One hidden turn or mirror swaps the rows below in pairs. Which row is each named row swapped with?
The rows were stretched afterwards, more along some directions than others.
Fufid: [ 11  -8  -4   5  -3 -20   0  -3   3  23   6   8  -1  -3   1  16  12  16]
norep: [ 10   0   4 -20   3  -6  14 -17  -1  22 -14 -12 -10  16   3  18   8  12]
Fop: [ -4  -9  -8   2  30   4   3  14   7  22 -14   7  15   8   4  15   2  17]
geg: [ -1 -11 -15  11  26   4   2  13  16  10   1  -3  18   3  10   2   4  18]
fubu: [  8  -8  -8  10   3 -15   4   2  -6  30  -5 -10  15   1 -13  28  10  19]
vuko: [ 10  12  -3  12   9  -5  13   6   9  21  -4  14  16  19   1  29 -11  26]
kotu: [ 11  12  -3   7   1 -13  19  -2  -4  20 -18  18  -5   5 -10  19   3  25]
gasak: [ 19   4  -2 -10  -9  -6   3 -10  -6  20 -11  -7   0  21  -7  29   5   9]
seg: [ 13   9  -1  -4   1  -9  12 -12   8  14 -19  16  -5  11  -4  24   3  11]
virob: [ 8 -4 -9 19 17 -4  2 25 16 18  1 25 13 10  6 11  2 19]
raru: [ 18  12  -7  -4   1   8  13  -8  -9  13 -14  -9   7   8   5  17  -7  23]
nif: [ -5   3 -10  -5   2   3   7   4 -10   8   2 -10  14   6  -7   0  -4  13]
tubu: [ 22  18  -9   0   2   5   8 -13   3  13   0  -1  11  29   7  13 -11  18]
tolot: [-11   5  -3  -1  21 -13  12   3   5  16 -14  -5   5  -1  -2  19  10  17]
rakub: [ 11   9   5  -9  -9 -18  17 -16 -12  16 -18 -10  -6   0 -16  19   5   9]
zuz: [ 11  10 -10  18   7  -9  20   8  11  23  -4  12  14  14  -6  21  -1  27]
vaz: [ 27  -1  -7  -5 -16  -1  10 -13  -1  10  -4   0   5  11  -1  30  -5  14]
Vab: [ -4  -4 -14  -5  11 -11   7 -10   7  24   9   3   0   3   2  23   5  16]
nesug: [  3  -9 -13 -14   3  -1   4 -18  -1  11 -15  -4   1  10 -11  25   2  13]
baki: [ -1   7 -16   6   2   3  20 -13  -6   6 -19 -18  15   4  -9   8 -12  18]
Sibi: [ 10 -12 -12   3   7 -10  -2  -5   3   8  -6  12 -10   0  -8   9   6  10]
gef: [-16  -1 -11  -3  15  -8  14   2   6   7 -14   3  -5   0  -9   5   4  28]
besup: [-10  -8  -4   3   8   1  -5  -5   3  10   8 -11  10   2  -2  -3   6   3]
dated: [ 5  0 -5 12  8 -4 11 18 15 10 -7 23  5  9  6 10 -2 26]
Sela: [-7 -3 -4  4 11  6  1  5 15 18  8 -1  4  4 18 -6 -1 11]
laro: [  3 -16  -3  -3  19   7   5  13   1   2 -16  -6  11  -4   5   5  -3   8]
sol: [ 16  14  -6  -5   1  -5   4 -16  -9  21  -3 -17   8   8   2  26   4   9]
Fipe: [  4  12  -4  11   8 -13   3   6  -4  19   3   2  10   5  -9   0   2  10]
fumaf: [ 22  -8  -7  -9  -1   1  13 -17   2  10 -17 -18   2   2   5  25   6  15]
bog: [ 15   9 -14   1  11   6   7   5   1  11 -14  -1  13  13  11  21   1  10]
roki: [ 25   8 -12  -4 -17   3  11 -13  -8  19   4 -21  17  18  -6  23  -4  11]
San: [ 19  14   1   8   8  -3  19 -10  13  20  -4   7   0   7   7  18   1  30]
tebi: [ 30   6  -6   0 -18   1   7  -9  -1  14   2   5   4  15   6  22  -7  18]
zapov: [ 10  11  -8   4   6 -13  18   4   3   5 -23  10   4   8  -7  14  -7  21]
tomo: [  8   1   7   2   4   2  13  -8   0   7 -23  -8   5   1   1  16   3   9]
mames: [  7  13  -8 -14   5  14  18  -9  -1   8 -15 -25  13  15   5  17  -8  15]
sodok: [ 7  0 -3 -5  7 -2 -6 -6  5 29 17  4  8 11  7 10  2  3]
Bep: [ 18  13  -8  -2 -18   4  14 -27   7   3 -11  -1  -6  11   6  17 -10  15]
mapus: [ 11  15 -13   0   3 -10  11 -22   7  29   4   5  -9  15  -4  22   3  23]
naf: [ -8  -6 -13  13  22  -5   1  13  17  16  -2  11  12  -3  -3   5   5   9]
Dev: [ 17  -4  -8  -7  -7  -4   4 -20   0  20  -4 -10   3  -2  -5  25   2   2]
Labon: [ 13   2  -3  13   9  -2  11  20   6   3 -19   7  20   1   9  13  -1  20]
luso: [  6  23 -11  11   4  -6   4   1  -1  19   1   8  12  12  -1  16  -6  11]
menav: [ 14   5  -4 -13  -4  11   9 -15   0   2  -3 -26   6  10   2   6   3  13]
domuz: [ 15  -1  -5  -7  -1 -17   0  -7  -8  31   3  -4  -5   5  -3  10   7   8]
Fazev: [ -1  -2 -11  14  11  -3  16  18  -1   3 -27 -11  31   4 -13  24  -3  24]
vorob: [ -5   8  -1 -10  -2 -18  11 -13  -5  25  -8  -3  -9   1  -9  24   6   8]
Vev: [-19 -12 -13  -5  11  -5   5  -4  -7  19 -11 -26   2  -3 -11  -7  11   5]

geg is swapped with fumaf
mapus is swapped with mames
Vab is swapped with bog
tebi is swapped with dated
fubu is swapped with Fazev
vorob is swapped with luso

